One vector is turned by the same rotation once a step. Each row is the vector after some number of steps, and that number follows the row.
The counts run from 0 to 249.
[107 105  89 152  82  71 174 118 135 156 144 154 132 146 149 131 123 104
 134 168 124 100 155 111 130 183 127 133 141 134 152 118 134 141 107 121
 145 146 161 117  59  80  88 117  94 136 140 130 168 158 108  95 103 140
 153] : 232
[144 120 135 179  98  87 143 109 106  81  62 152 117 113 137 144  75 151
 150 139 138 131 145 136 194 131 149 102 128 100 151  83 142 122 129 104
 153 140 167 142 135 158 119 179 141 110 148 175 103 145 169 125 115 157
 125] : 118
[124 113 163 159 103 145 121  93 154 104 147 146 130  90 126 111 109 137
 154 103 153 120 141 137 167 148 122 105 143 132 143 114 159 127 113 144
 185 170 153 174 104 197 101 133 103 126 143 174 139 145 173 131 143 139
 179] : 112
[115 118 120 160 124  57 189 147 149 128 116 139 116  64 158 158 117 114
 136 116 119  79 136 124 144 154 107 144 110 115 138 132 154 140  97 119
 132 159 185 160  80 118  99 152  98 134 144 126 132 107 138 130  96 153
 123] : 33
[169 145 171 114 106 116 105 103 140 108 130 174  95  85 169  69 147  55
 157 118 135 126 151 169 123 123  98 117 124  92 145 116 113 155 124 120
 143 141 158 109 158 164 107 109 124 150 141 135  91 134 133 179 122 111
 154] : 82
[166 128 160 127 116  77 182 123 120 113  55 162 107 142 150 119 130 141
 158 125 128 144 109 127 176 118 163 116 138  83 157 126 163 114 143  78
 112 169 156 113 155 144 140 146 158 123 159 144 104 139 141 166 105 139
 104] : 121
[124 121  89 126  92 100 176 117 141 167 150 190 137 135 103 172 151  80
 150 160 147 154 150 125 134 128 143 128 163 144 108  95 145 120  99 122
 181 154 126 152 116 130 113 162 114 129 145 126 195 132 109 123 133 115
 128] : 104
[203 133 126 102  95 122 165 110 163 113 133 177  88 121 164 140 131  98
 150 169 171 175 131 147 150  78 135 132 110 109 147 119 100 107  94 137
 151 136 135  98 141 127 104 127 109 127 130 122 129 102 120 192 133 129
 152] : 19
[138 143 141 151 112 100 157  92 126 148 144 158 100 123 142 100 110  74
 131  91 111 109 139 178 151 166 127 100 153 131 113 152 131  96 120 125
 151 140  71 137 112 171 132 164 174 138 101  84 113 149 105  81 136 152
 142] : 132
[154 102 142 127  97 138 162 130 137 131 142 179 107 114 145 151 118  91
 159 150 136 171 145 120 170  79 150 121 156 128 114  50 135 111 101 160
 182 150 156 127 124 167 117 138 127 120 159 170 149 113 153 176 136 148
 145] : 245
[104 148 111 158  72 102 154 120 129 104 131 154 159 132 154  96 110  59
 162 113 118  98 135 158 158 170  70  86 141 120 138 131 103 147 137 103
 145 151 109 154 135 139  93 142 163 142 108 109 132 134 128 101 115 129
  90] : 3
[117 142 164 136  88 121 152 118 145 140 153 179 115 143 122 164 136  89
 135 144 148 163  93 146 155 127 141  96 179 190 138 103 148 127 132 141
 184 144 146 143 112 172 114 132 147  83 146 103 158 124 164 121 120 126
 147] : 47
[142 160 195 164 103  81 146  94 117 107  74 159  97 138 151 130 131 122
 137 144 148 150 127 159 141 149 153 123 126 140 176 155 149 134 179 110
 153 159 146 114  99 140 114 149 112  98 164 121 109 156 138 136  80  92
 167] : 178
[176 145 117 111 115  92 134  71 185 147 106 170  98 132 126 118 158 111
 127 118 188 136 114 177 120 153 137 105 139  99 119 157 133 111 102 114
 141 132  77 128 138 159 135 139 127 145 120  91 102 149 137 116 126 126
 170] : 75
[145 128 125 127  92 107 150 112 168 130 143 179 122 119 111 179 135 134
 133 180 180 168 143 117 148 125 160 111 112 149 147 131 172 123 110 145
 188 147 132 140 107 140  79 164  89  82 174 137 154 117 141 105 114 133
 151] : 239
[195 145 159  86 117  82 136 115 149 109 147 178  68 115 197 119 138  85
  98 147 162 124 102 152 138 146 143 136 128 111 140 167 145  93 110 126
 133 153 150 107 135 152 140  89 122 114 135 121  96 114 139 141 147 135
 154] : 211
[140 123 100 124  82 109 117  72 142 112 172 151 125 169 143  71 121 121
 131 150 166 107 144 120 135 193 144  90 128 112 181 166 136 126 116 116
 140 140 113 121 116 123  99 117 136 114 133 123 122 178 122  71 117 146
 156] : 10
[123  88  81 135  82 104 177 144 140 108 153 142 136 161 195 128 106 104
 150 135 125  99 139 108 188 155 121 105 134 115 140 126 135  95  95 148
 113 176 127 152 129 125 114 147 156 105 131 144 137 106 146 100 119 175
  86] : 66
[126 102  76 138  72  93 117  86 145 112  96 151 160 171 146  97 134 118
 157 131 163 113 154 135 163 169 112  80 146  87 134 126 133 136 113 115
 127 148  91 157 155 148 111 138 136 144 144 166 121 153 163  99 102 134
 126] : 202
[183 128 138  96 101  96 140 124 154 132 152 172  76  81 179 139  98  78
  89 162 140 127 107 139 161 130 137 117 120 121 120 109 139 116  75 141
 149 116 159  93 129 156 125 112 140 116 149 121  98 105 163 109 140 176
 161] : 213
[159 160 138  99  95  92 108 101 135  87 145 168 101 132 182 118 136  98
 124 138 188 106 123 162 160 186 145  97 148 122 143 161 135  98 126 124
 137 149 128 130 156 171 135 126 130  96 148 118 101 124 166 103 150 129
 149] : 209
[155 123 152 143 113 130 147 100 108 119 124 161 102 122 129 111 128 127
 169  82 140 141 145 145 175 119 161 113 183 106 126  79 118 102 118 110
 163 161 150 133 141 185 156 142 137 151 132 158 150 164 142 176 177 131
 162] : 248
[129 104 149 146 113  98 148 148 159 113 101 167 140 137 121 129  89 140
 171 143 101 137 167 104 173 134 118 110 124 104 161 100 162 165 110  59
 140 151 128 156 135 146  89 180 130 127 119 141 145 106 123 138 141 170
  77] : 59
[166 114 113  88 120  69 179 139 153 150 147 166  99 118 150 141 111 144
 124 154 140 139 145  99 174 110 146 104 115 100 129 117 139 142  66 129
 120 124 143  91 116 131  91 151  73 143 155 100 151 106 142 106 141 168
 145] : 155
[120 160 175 165  97  85 135  87 119  94  82 142 109 129 139 128 126 139
 148 136 165 138 132 166 144 169 149  96 136 151 177 142 152 140 171 118
 158 144 146 120  86 151 108 152 116  96 154 122 108 168 158 116  86 104
 169] : 177
[102 139 161 168  85  93 125 105 138 107  89 152 110 132 127 145 118 143
 138 130 159 121 125 151 152 181 144  89 129 166 157 118 151 159 151 124
 162 130 160 134  88 160  98 153 109  95 158 126 114 161 170  95  86 131
 166] : 176
[117 134 136 143 109  95 149 126 129 155 156 168 107 126 156 123 104  70
 131 105 101 100 142 161 154 176 124 100 164 164 113 132 132 105 111 129
 145 131  78 131  97 167 137 170 171 137 115  86 112 124 121  65 136 165
 139] : 131
[168  91  90 114 105  80 167  97 157 147 125 159  98 170 181 111 142 100
 124 141 145 114 129 136 145 168 160 139 148 102 136 143 133  72  92 136
 105 169 103 126 108 115 149 113 154 142 110 133 113 145 103 130 124 161
 150] : 70
[112  98 150 156 101  87 146 106 169 151 103 150  98 123 128 122 158 131
 153 125 133 104 112 132 108 177 135 153 143 120 176 115 166 155 121 121
 144 160 177 135  73 134 107 100 120 128 148 139 119 159 150 162  76 133
 174] : 173
[124  97 146 152 103 136 133 116 168 114 162 162 133  84 122 132 113 127
 145 129 149 117 136 121 152 134 108 112 148 137 138 101 166 123  90 149
 183 173 153 178  96 189  93 132  98 122 151 171 156 128 166 130 140 141
 173] : 111
[108 127 140 112 105  76 166 146 106 122 118 156 118 154 163 109 128 124
 148  93 125 132 124 118 193 130 162  67 174 122 130 131 151 125 134 124
 116 152 129 109 151 167 141 167 171 118 171 103 128 133 175  99 109 163
 109] : 125
[167 124 139 122 117  94 169 101 164 155 137 184 105 147 119 145 147 131
 142 165 163 153 143 117 116 154 159 151 107 136 178 165 178 119 117 114
 171 166 122 132  84 107  97 148  93 100 160 119 149 148 103 132 110 114
 164] : 237
[141 144 126 119 100 130 164  88 144 140 162 176 130 125  90 113 163 108
 155 105 171 133 128 137 123 136 127 118 165 119 130 147 144 100 109 114
 186 184 117 170 127 164 122 133 113 142 151 120 181 161 118 147 158  87
 161] : 107
[133 113 114 132  81  91 156 113 149 142 144 160 138 158 168  81 126  59
 134 154 118 110 125 126 123 178  86 136 132  90 161 155 134 129 119  84
 129 172 139 132 115  95  91  91 161 146 119 132 141 145  87 135 102 127
 110] : 6
[150 110 119  92  92  84  96 117 164 106 130 182 116 153 173 149 144  92
 128 183 182 114 134 134 160 183 134  99 151 135 142 118 166 124 117 114
 125 147 127 148 141 152 122 121 125  93 149 134 120 107 169 101 130 154
 128] : 207
[135 113 164 106 128  79 176 157 138 170 138 172  81 157 192 108 146  77
 145 110  90 121 121 133 152 142 153 124 172 138 136 139 149 112 127 121
 105 168 110 107 105 145 150 139 169 141 132  90 119 103 117 129 109 160
 128] : 128
[168 154 107 113  86  90 154  95 118  80 139 153 108 149 161 114  84 140
 118 143 179 131 125 145 192 153 144  82 133 102 163 140  91 111 115 100
 132 130 161  97 128 131 106 120 100 123 133 103 153 150 154 109 172 136
 146] : 151
[160 139 148 149 114  94 169  90 155 165 125 175  98 114 129 109 116  71
 122 125  97 123 124 177 111 155 115 149 134 118 131 158 143 119 107  94
 158 153  87 132 101 139 120 136 168 149  90 100 104 134  78 121 119 144
 137] : 134
[169 137 183 107 120 124 179 126  98 152 138 185 107 146 144  86 116  98
 151 126 103 176 133 112 149 103 170 116 154 116 152 127 148 121 141 103
 162 161 132  82 132 151 135 135 158 131 167 116 159 153  98 149 127 117
 124] : 185
